Here are some numbered points:
[ 48  25  52  34   6   2  17 -16  -8   2 -23  15  42  -1 -26 -12] 0
[ 20  23  30  28 -30  21  15 -32  60  28  43  -7 -23  80  39 -34] 1
[ 32 -21  50   6  24  11  -2 -24  20 -38 -38   5  41   1 -20  -6] 2
[ 18 -39  -7 -19  28 -17   5  25 -42 -10 -17   9  20 -65 -54  60] 3
[ -3   3 -21   8 -22   8  -5   3  -1   4   5   5  -7  37   8  -5] 4
[-63 100 -49  35 -43 -11 -58  -3 -15 -14   4  17 -17   7  85 -55] 5
[ 13 -55   3 -19  17   6 -15   0  13 -53 -44  12  28 -27 -16  19] 6
[-48  10 -53 -17  -6   4 -14  16 -29   7   0  -9 -26 -15   7  -9] 7
[ -27  -10   53  -21   34   31  -30  -43   88 -108  -79   -2   45  -14   68  -51] 8
[-45   6 -44 -23  -2  10  -6  18 -20  15   9 -17 -29  -9   9 -10] 9
[-13  93  53  55 -39  15  20 -30  26  39  23  -3   4  52  45 -72] 10
New points follow, each followed by the numbers of its five nearest points above, smallest number first.
[ 12 -36  -2 -24  33   1  13  19 -27  -6 -11 -12  13 -46 -43  40] : 2 3 6 7 9
[  5 -11 -14   2 -16  12  -1  11   2   6   5  -6  -1  41   3  -6] : 1 2 4 7 9
[  7 -22  10 -28  19  26  27 -13  21  21  19 -30 -29  27  -5 -15] : 1 2 4 7 9
[ 22  54   9  68 -56 -40  -4  -8  -3  36  32  50  -1  18   4  15] : 0 1 4 7 10
[  86 -127  -15  -60   65   19   49   34  -46   37   16  -50  -10    7 -126   67] : 2 3 4 6 9
[-31 119  35  68 -59   1   5 -21  17  44  35   8  -5  49  64 -73] : 0 1 4 5 10
[ -29   -8   57  -22   36   38  -27  -44   88 -105  -78   -4   45  -14   67  -55] : 0 2 4 6 8
[ 18 -35   3 -19  32 -12  14  23 -26  -2  -4  -2  14 -59 -45  53] : 0 2 3 6 9
[ 33  33 -18  42 -34   4 -24  -9 -51  -7 -32  25  19  79 -22 -29] : 0 2 4 7 9
[ 65 -14  -1  24 -21  -3  23 -14 -15  45  33   5 -19  63 -50  24] : 0 1 2 4 9
[  7   0 -21  14 -26   8  -5   3  -8   6   2   6  -7  43   5  -6] : 0 1 4 7 9
[  7 -19 -17  -1 -14  13  -3   3   5  -3   1  -2  -5  36   3  -2] : 2 4 6 7 9
[ 11 -47   3 -50  60  25  34   3 -32  -1 -33 -34   4 -32 -74  26] : 2 3 6 7 9
